128 stands for zero in the data rows.
Here are some points, one per row:
[ 90 182 124  98 140 125 113 121 129 106  43 114  95  95 124  83 118  92
 154 126 201 139 141 151 117  76 172 141  66 121 149  87 162 191  88 127
 127 138 152 205 143 130 124  71 136 101 135 151  99 180 146 112 163 108
  84 151  83 137 138 128 155 144 145]
[ 80  87 124 161 156 160 114 110 113 133 107 153 116 117 126 134  74 192
 130 108 198 127 175 135  49 185 127 129 142 154 123  68 161  97 156 124
 168 152 135 151  73 155 162 139 171 109  65 162 142 102 112 108 136 102
 127 103 134 152 114 179 157 147 193]
[ 63 125 127 144 127  95  93  65 132  75 118 112 139 102  84 119  85 207
 174 183  95 139 114  90 115 112 113 144 137 161 143  88 106 160 141 139
 142 142 131 197  89 128  98 150  96  66 162 115 179 114 129 135  96 140
 136 138 110 165 133 121 127 183  78]
[ 78 141 132 111 165 202 142 111 104 104 100 127 131 119  91 123  72 143
 140 142 149 129  99  72 125 123 157 165 181 133  91 127 177 117  96 113
 165 122 170 120 150 132 169 150  99 171 127  82 141 143 131 125  53  53
  91 160 156 109 157 158 144  53 104]
[154 117 113 176 147 109 119  90 171 117  87 225 123 133 177 161 143 165
 111 119 184 116 122  68 181  93 118 139 164 119 144 181 167 165  96 113
 116 125 111  98 112  65 145 102 164 123 139  95 162  97 151 152 149 147
 111 170 136 150  98 125 160 140 156]
[158 152 145 156  97 189 128 172 151 110 130 175 118  99 174 109  83 145
 145 102  88 176  89 121 118 168 112  89  89 158 150 143 197 133 159 147
  72 109 151 117 172 105 116 213 144  86 140  81 132 156 133 184 170 116
 108 139 111 102 146 143 125 179 150]
[163 149  82 145  41 150 111 115 100 110  93 154  89 140  94 163 140 183
 122 176 103 120 176  97 170 136  86 119 102  67 100 123 144 138 165 136
 155  96 146 119 154 120 129 121 178 126 147 202 130 120 161 158 125 130
  83  99 127 120 209 170 128 108 138]
[ 98 104 138 160 109  92  79 141  85 117 146 139  87  55 168 127 116 156
 142 134 140 114  78 152 104  95 116  95 126  51  90 132 168 171  86 137
 143 150 128  68 125 180 173 109 145 137 130  88 128 147  80 138 151 177
 126  69 136  71 144 129 122 153  72]
[156 182 120 111 130 109 100 145 121 108 185 155 121 117  99 120  80  73
 109  97 145  56 134 166 106 142  90 139  92 189 147 186  96 113 166  94
 161  77  61  79 123 144  65  99 137 171 145 107 154 119 125 147 117 119
  76 103 120 114 127 103 197 142 109]
[183 102 115 102 123 186 100 105 200 114 143 125 120  94 152 107 142  80
  76 184 148  61 118 120 139 163 112 111 101 134 102 152 107 128 159 123
 168 146 142 138 138 139 112 106 118 140 193 159 155 119 119 110 149  89
 208 167 169  44  84 114 128 158  99]
[113 158 101 143 152 151 165 174 155 100 147  98 103 148  99 170 156 133
 142 126  85  77 111 122 135 116 162 133 157 159 124 133 155 133  97 134
 145 176 183 135  82 181 161 142 111  15  96 146 172 179 160 120 153 161
  68 129 169 134 136 109 188 103 147]
[ 90 122  79 124 140 174 190 148 139  98 118 160 181  54 107 151 148 143
 158 114 182 110 106  80 123 152 176 170 139 156 124  85  79 153 101 157
 106 116  92 103 152 174 137 132 175  78 171 152  86 134 119 109  79 154
 127 116  99 142 140 132  89 157 125]
[150 148  95 136 120 201  86  98 150 148 139 198 130 126 159 117 103 152
 126  76 110 118 162 163 125 109 111 109 142 118 166 164 136 122  81 203
 127 125 110 148 148  78 145 152  71 102 115 180 129 125  49  95 120 142
  97 114 111 155 150 124  95  86  59]
[104 128  50 138  98 138  81 127 141 158 174 171 183 150 148 108 122 125
 171 181 134 166 143 180 166 148 169 157 137 129 154  98 122 195 145 113
  66 138 174  73 136 118 112  92 101 122  94 109 142 110 110 140 132 145
  96 137 177  84 151 123 116 103 161]
[122 162 154 176 138 132 101  99  88 117 146 147 132 148 194 120 192 138
 182 136 115 116 117 122 171  91  71 102 106 146 180  65 147 151 119 168
 146  62 100 133 138 150 155 126 121  93 125 118  99  96 135  91  83  92
 173 109 117  66  96 131 188  70 174]
[160 107 132 173 124 115 109 100 154 112 128 121 192 107 141 136 150  84
 103 110  88 216 166  67 110 186  90 135 145 128 142 116 184 161 144 114
 164 165  89  96 126 146 148  99 113 106 172 111 103 151 101  80 151 106
  44 104 112 121 128 140 130 108 129]
[ 91 175 189  90 122 111 164 133  84  76  75 145 149 139 147 143 161 136
 119 129 101 104 184 165 139 149 131 149  95 139  83 137  90  73 134  76
 129 143 153 126 124 117 121 138 101 143 114  93 108 141 113 134 136 146
 114 141 139 148  27 171  48 116 110]
[150 182 181 111 157  96 157 138 169 153 135  89 165 161  79  71 136 135
 123 163  92 104  97 117 158 119 120 144 166 105 133  93 103  58 118 182
  87 159 149 110 107 129 111  96 164 175 107 140 132 153  82 120 141  97
 131 117  99 150 136 196 149 172 142]
[ 86  93 130 138 111  97 200 164 137 150 149  89 153 196 177  95 126 143
  75 137 124  99  82 165  99 108 139 130 133 148 126 121 154 107 112  66
 121 114  79 219 113 112  86 135 136 150 189 148 121 133 136 138 124 167
 139 108 125 133 141 162 103  74 131]
[134 125 137 114 117  85 127 137 149 118  99  76  84 142  82 127 133 150
 133 111 118 144 112 112 111 188 146 149 116  99 128 145 114  60 105 140
 123  90  68 160 151 162 142  88 118 168  85 136 179 114 107 120 140 171
 126 195 125 110 120  37  77  97 200]
[156  79 156  76 157 171 133 134 117 123 134  86 151 193 124 123 113  83
 176  98 150 154  88 170 139 127 103 185  64  66  82 124  83  98 119 162
 120 151 109 144 115 113 165 141 104 103 160 109 150  80 182 166 142 150
 141 116 125 189 135 145 139 129 140]
[140 111 121 122 113  92 171 168 105 183 130  95 115  97 125 176  91 128
 132  92 116 127  89 111 135  88 142 181 136 144 227 132 120  92 185 152
 173 146 139 154 122 125 170 101  85 184 117 144  76 134 186 167 119 144
 151 147 160 133 102 164  92 155 126]
[140 108 148 138 149 112 136 117 105 155 171  81 100  91 173 126 196 136
 136  78 113 108 139  94 101 142 178 181 150 106 139 109  11  88 108  65
 134 136 171 169 147  88 145 158 161 152 144 112 140 128 116 131 164 108
 117 115 129 133 162 107 145 136 129]
[160 120 131 109 207 133 157  99 106 131  88 117 145 126 119 104 167 103
 138  87 101 140  49 106 121 127 160  77 114 128 105 111 123 139 179 125
 153 135 133 104 101  94  54 132 133 193  56 169 161 142 176  97 102 189
 153 112 141 165 133 115  97 116 112]
[159  75 130  65  63 106 180 123  93  86 138 160 142 171  63 115 143 130
 159  83 112 176 113 157  78  83 111  96 168 146 123 133  98  89  87  79
 112 116 137 107 105 125 163 104 120 150 113 145 105 161 137 127 123  87
 169 154 121 123 117 103 151 177 123]
[119 127  88  99 200  74 103 147 130 187  92 138 164 155  75 189 105 110
 116 100  59 112 144 155 150 137 202  82 101 104 145  84 122  96 109 104
 148 121 138 127  99 136 125 151 158 125 169  77 117 109 130 124 159  98
 204 149 103 142 146 116 115 117  88]
[107 159 184 123 112 130 151 157  76 165 116 113 124 125  74 145 155 124
  52 104 162 188 138 161 172 136  68 102 132 120 140 180 112 168 148 129
  68 188 120 129 160 109  79 162 152 144 127 126 127  93  91 130 150 118
 180 113 212 129 124  75 155 103 133]
[132  94 117 148 104  97 132 158 184 170 163  97  56 158 127 151 148  27
 127 155 158 141 173 100 144 104  87  33 139 138 116 103  98 136 153  95
  98 134  86  92 172 104 142 148  93 139  91 105 148 133  97 163  91 121
 144 114 125 158  99 171 100 145 111]
[175 176 139  56 116 113  96 115 121 129 166 101 140  64 178 161 103  98
 102 181 138 111 153 117  92 104 101 124 204 142 108 165 131 117 160 117
  60 119 110 113 101 134 118 140 108 117 114 140 107  67 175 132 161 132
 172 115  62 121 146 106 114  72 129]
[204  75 133 105 149  86 173  97 153 108 208 100 127 137 137 127 104 163
  39 161 153 125 177 163 138 128 182 144  98  95 127 174 140 182 170 179
 143  68 132 102 157 138 102 153 127 116 107 108 130 136 129 113 101  92
 129  83  95 125  80 111 147 133 114]
[109 108 160 217  81 126  94 128 103 228 111 127  78 174 169 104 141 100
 203 152  98 173 168 131 155 139 120 131 139 159  84 214 148 148 102 160
 136 108 150 100  86 147 104 140 169 131 161 114  66 135 136  76  92 151
 131 172 118 150 150  97 119 169 134]
These points spread out most along one direction. Take the direction at right angles to it along which they spread out most. Then take the direction at right angles to both along which they spread out most. Go by this last direction. How many in every 100 of the points above lie lower along it than each point below? Answers are rounded to whole numbers. More than half of the points above lie lower than the first one.
[134 125 137 114 117  85 127 137 149 118  99  76  84 142  82 127 133 150
 133 111 118 144 112 112 111 188 146 149 116  99 128 145 114  60 105 140
 123  90  68 160 151 162 142  88 118 168  85 136 179 114 107 120 140 171
 126 195 125 110 120  37  77  97 200] 19
[ 91 175 189  90 122 111 164 133  84  76  75 145 149 139 147 143 161 136
 119 129 101 104 184 165 139 149 131 149  95 139  83 137  90  73 134  76
 129 143 153 126 124 117 121 138 101 143 114  93 108 141 113 134 136 146
 114 141 139 148  27 171  48 116 110] 26
[156  79 156  76 157 171 133 134 117 123 134  86 151 193 124 123 113  83
 176  98 150 154  88 170 139 127 103 185  64  66  82 124  83  98 119 162
 120 151 109 144 115 113 165 141 104 103 160 109 150  80 182 166 142 150
 141 116 125 189 135 145 139 129 140] 23
[150 182 181 111 157  96 157 138 169 153 135  89 165 161  79  71 136 135
 123 163  92 104  97 117 158 119 120 144 166 105 133  93 103  58 118 182
  87 159 149 110 107 129 111  96 164 175 107 140 132 153  82 120 141  97
 131 117  99 150 136 196 149 172 142] 52
[132  94 117 148 104  97 132 158 184 170 163  97  56 158 127 151 148  27
 127 155 158 141 173 100 144 104  87  33 139 138 116 103  98 136 153  95
  98 134  86  92 172 104 142 148  93 139  91 105 148 133  97 163  91 121
 144 114 125 158  99 171 100 145 111] 6
[107 159 184 123 112 130 151 157  76 165 116 113 124 125  74 145 155 124
  52 104 162 188 138 161 172 136  68 102 132 120 140 180 112 168 148 129
  68 188 120 129 160 109  79 162 152 144 127 126 127  93  91 130 150 118
 180 113 212 129 124  75 155 103 133] 3
[ 98 104 138 160 109  92  79 141  85 117 146 139  87  55 168 127 116 156
 142 134 140 114  78 152 104  95 116  95 126  51  90 132 168 171  86 137
 143 150 128  68 125 180 173 109 145 137 130  88 128 147  80 138 151 177
 126  69 136  71 144 129 122 153  72] 42
[154 117 113 176 147 109 119  90 171 117  87 225 123 133 177 161 143 165
 111 119 184 116 122  68 181  93 118 139 164 119 144 181 167 165  96 113
 116 125 111  98 112  65 145 102 164 123 139  95 162  97 151 152 149 147
 111 170 136 150  98 125 160 140 156] 45
[ 80  87 124 161 156 160 114 110 113 133 107 153 116 117 126 134  74 192
 130 108 198 127 175 135  49 185 127 129 142 154 123  68 161  97 156 124
 168 152 135 151  73 155 162 139 171 109  65 162 142 102 112 108 136 102
 127 103 134 152 114 179 157 147 193] 77
[104 128  50 138  98 138  81 127 141 158 174 171 183 150 148 108 122 125
 171 181 134 166 143 180 166 148 169 157 137 129 154  98 122 195 145 113
  66 138 174  73 136 118 112  92 101 122  94 109 142 110 110 140 132 145
  96 137 177  84 151 123 116 103 161] 13
[ 90 182 124  98 140 125 113 121 129 106  43 114  95  95 124  83 118  92
 154 126 201 139 141 151 117  76 172 141  66 121 149  87 162 191  88 127
 127 138 152 205 143 130 124  71 136 101 135 151  99 180 146 112 163 108
  84 151  83 137 138 128 155 144 145] 68
